Each path below is one point turned by a fixed rotation once a step. After each direction that follows a path, write how fast that rotation turns it, in degrees each step (0 if it stays still).
Each turn is a multiple of 5 degrees from 10 to 175, or 0.
path 1
[-22 -14   8  13  -6 -11 -17   9 -31  24  42   5   8  27  14 -52 -11  17
  -9 -27   5  26  -5 -18 -29  49 -44  37  20  30  25  18 -27  13  11  -8
   2   5  -9 -15  -4   2  35 -13  24   6  13  51]
[-14  -9  -8  -4   0  -9 -26   8 -25  17  54 -14   2  14  15 -50 -27   1
  -9 -24   9  17  -2 -29 -24  47 -39  35   6  27  14  42 -18  12  32   4
   2 -11  -6 -17  -5   9  45 -10  24   0  10  43]
[-18 -14  12 -13  -4 -16 -31   0 -23  14  54 -18   4   5  20 -44 -42  21
  -2 -18   1   8  -5 -15 -16  43 -17  29   7  36  22  50  -1   3  29 -15
   2  -6 -18 -25   1   1  36 -30  16   3  14  49]
[-27 -20  25  -6  -8 -14 -29  10 -25  26  46  -7  17  20  13 -44 -18  26
  -3 -28  -2  11  -4 -17 -20  43 -19  33  24  32  25  29 -11   2   7 -20
  17   8 -20 -22  -3  -4  22 -28  12   2  19  63]
[-16  -5   5  -4  -6  -4 -26  22 -26  28  46  -9  19  22   3 -43  -4  11
  -9 -34   7  12   2 -29 -27  43 -39  36  19  25  17  18 -15  10  23  -4
  26  -3 -16 -25 -17   0  42  -6  18   2  18  58]
[-11  11  -1  -1  -7  -5 -26  10 -24  17  53 -13   7   4   9 -36 -33   6
  -5 -32   9  17  -3 -29 -23  39 -32  34   1  36  25  30   2  11  43  -4
   8  -6 -18 -33 -14   1  52 -21  17   4  16  46]
[-28   0  15   6 -10 -12 -25   0 -22  18  53  -5   3  10  17 -31 -40   7
  -2 -31   8  25 -11 -23 -10  50  -7  42  14  31  29  33   4  10  26 -24
   6  12 -23 -23 -10   4  31 -33   9   7  22  48]
[-24 -13  23   3  -3 -12 -20   6 -29  28  49  -3  -1  27  16 -37 -15  13
 -10 -29  12  18   0 -24 -13  60 -24  37  22  14  20  23 -14  10   9 -26
  21   2 -25 -14 -11  -2  34 -19  16  20  29  50]
[ -8  -3  10   8  -4  -9 -16   4 -30  21  44  -6   1  19  14 -43 -12  19
 -11 -27  10  20   1 -18 -29  48 -51  29   7  26  22  24 -16  10  26  -9
  12 -11 -17 -22 -12  -6  58 -11  26  22  18  44]
[-19  -1  -1  11  -7 -13 -20   0 -26  11  47  -4   1  10  21 -46 -35  10
  -4 -24   5  25 -13 -15 -26  42 -39  37   5  43  28  34 -13  13  31  -4
 -13   2  -7 -22  -1   9  42 -24  22   0   7  41]
[-30 -21   9  -7  -1 -17 -29   3 -24  20  56 -11   1  17  21 -48 -35   4
  -6 -22   6  15  -8 -24 -11  53 -14  41  20  24  18  45 -16  10  15 -13
   0   4 -11 -12   1   9  24 -23  17   2  15  49]
[-15 -22  20 -16  -1 -12 -27   6 -26  22  49 -18   8  18  17 -48 -17  26
  -7 -19   1   1   8 -20 -18  49 -29  27  18  22  12  40 -13   1  14 -17
  21 -12 -19 -18  -6  -8  40 -19  24  14  22  53]
[-13  -4  11  -2 -11  -9 -24  13 -29  19  41  -8  19  14   8 -47 -14  32
  -2 -32  -2  11  -2 -13 -32  33 -44  28  10  45  26  22 -11   5  24  -6
  11  -1 -14 -28  -8  -6  45 -21  19   0  12  58]
[-25   1  -4   0  -7  -6 -29  18 -23  22  52  -5  17  12   7 -41 -27   2
  -2 -33   6  22  -9 -30 -24  40 -23  44  14  37  26  28  -8  14  32   0
   7   8 -10 -24 -10  10  29 -18  11 -13  10  55]
[-20  -5   8 -12  -3 -10 -31   8 -21  24  58 -16   1  11  10 -34 -33  -2
  -6 -28  12  10  -1 -35 -10  53 -11  38  13  17  14  39   1   9  30 -16
  22  -5 -26 -23 -14   5  35 -19  11   8  25  47]
Speeds:
[  0  -9  16  -1  -1  -3   2  -1  -2   5  -5   1   2   7   0   0  11  15
  -1   1  -4  -6   5   6   0   2  -1  -5   7  -4   0  -6  -2  -5 -14 -11
  10   0  -6   2   0  -9  -1  -2   0  10   7   5] => 90
[  0  10   3  15   0  -1   9  -6  -2   1  -1   7 -13   3   4   8  -2  -7
  -2  -3   8  12  -1  -1   4   8  -2   3  -1  -7   4  -8   1   5   1  -8
  -2   3  -6   1  -5   0   6  -1   1  14   5  -9] => 40
path 2
[-18 -12  12  -2  -4  28  10  30  16   4  32  -8  13  12   9 -19  30   2
 -10  13   2 -78   1   3 -22 -18 -16   7  -9   7  12 -13 -28 -13 -39  -9
  29  13 -13  17 -14 -29 -24 -10 -25  40 -15  67]
[-26  -5  -2  14   5  32   2  31  11   3  31 -16  16  12   2 -12  34  -7
  -2   3   3 -55   4  -1  -9 -25  10  23  -8  16  12 -14 -30 -26 -30 -17
  42  24   3  27  -2 -30 -33   3 -33  41 -14  69]
[-23  -4  18  18   6  19   4  44  16 -13  19 -18  -9  12  -1  -5  22   7
 -10   7  -1 -56   0  20   2 -24  -8  11  -9  24  15  -8 -39 -36 -22 -27
  34  15  -7  27  -7 -42 -28  -2 -18  31 -19  70]
[-10   8   8  25   4  14  11  42  17   5  23 -27   0  27  -1 -15   3  12
   2  13  -5 -48  -4   2  11 -19   4  19   2  14  18 -14 -37 -44  -5 -16
  37  21 -11  11  -4 -48 -36  -8 -39  35 -17  64]
[  0  -7  23  22   6  25  14  45  21  -4  12 -26   2  31   1 -25   2  24
   8  12  -6 -62  -1  11   3 -25 -22   6  -5   0  -5  -6 -36 -24  -7  -8
  32  15 -16  12  -8 -33 -29 -21 -30  43 -14  66]
[ -6 -14  11  13  -7  33  21  33  27  16  23 -17  11  26   4 -23  19  13
   4  15  -8 -58  -8  -6   3  -7  -9  18  -4  -3   7 -13 -35 -15 -19   4
  24  18 -14   3 -14 -41 -40 -21 -35  59 -11  56]
[-14 -28  13  21   4  42  13  34  22 -13  13 -16  15   2  -4 -25  39   5
   6   5  -5 -48   2   2   5 -20  -7  17 -15   2  -8 -10 -40  -8 -29  -8
  33  21  -4  22  -7 -30 -33 -21 -30  58 -14  58]
[-21 -19  13  17  -3  26  17  29  28 -10  18  -7  -1  -9  -2 -20  39   0
 -10  13  -7 -45  -2   2   7  -8  -1  18 -17  13  20 -18 -46 -26 -30 -14
  28  19 -10  20 -12 -56 -35 -23 -29  44 -23  49]
[-13  -8  12  33  12  17   8  30  12 -18  14 -19   9  -5  -6 -30  17   5
   1  11  -9 -37   7  -2  11 -29   2  17 -11   5  11 -23 -45 -33 -14 -19
  48  22 -10  28   4 -47 -26 -29 -42  31 -29  50]
[ -5   1  25  22  -4   6  16  23  14  -6  20 -19   2  10   6 -32  10  16
 -11  19 -13 -62   3   4  -1 -21 -24   8 -11   2  19 -24 -37 -28 -18 -16
  42  10 -25  20  -9 -53 -22 -38 -35  29 -29  47]
[ -2   3   9  25  -2  20  10  14   4   9  26 -26  24  25   9 -37  16  12
   0   7 -14 -57   5 -10  -4 -23 -11  19  -8  -8   8 -27 -26 -14 -18  -6
  53  15 -15  19  -4 -33 -27 -31 -46  42 -22  50]
[-15  -7  18  18  -8  25  10  16  13  -3  21 -19   9  23  12 -31  36   8
 -13   0 -15 -64   3   7  -7 -18 -30  12 -18   4   5 -19 -24  -4 -36 -15
  43   6 -12  30 -12 -27 -27 -22 -18  53 -19  57]
[-23  -2  -2  28  -7  25   5  12  17   6  24 -19   7  25   9 -22  46  -3
 -12  -9 -15 -42   1  -1   7 -13  -1  26 -15  15  15 -20 -30 -19 -29 -18
  44  13  -1  28  -3 -37 -39  -8 -28  55 -17  55]
[-17  -2  13  41   3  16   3  27  18 -17   8 -21 -12  20   1 -23  31   5
  -9  -8 -16 -38   3  18  14 -23 -14  16 -18  21   6 -14 -39 -24 -22 -28
  42   2  -5  35  -1 -43 -30 -11 -18  43 -24  60]
[ -7   8   5  41  -7   4  11  22  23   4  13 -22 -13  31   2 -28  12  10
  -7   0 -21 -36  -7   3  19  -9  -6  17  -6  13  16 -22 -42 -32  -9 -18
  33   2 -15  15  -4 -60 -39 -21 -38  43 -25  54]
Speeds:
[ -2   4  -1  -8 -11  -6   6  -5   7  11   7   5  -6   2   4   4   3  -1
 -10   6  -1  -2  -7  -4  -1  14   1   2   2   2  16  -3   0  -5  -4   2
  -9  -1  -5  -8  -7 -13  -6   0   0   1   0  -5] => 160
[  4  10   4   7   5 -13   0   4  -2  -4  -3  -4  -8   0  -3   0 -17   6
   1   4  -1   5   0   3   6  -4   1  -3   4   3   6  -2  -5 -13  12  -6
   3   0  -6  -1   4 -10   3  -4  -5 -13  -5  -1] => 65
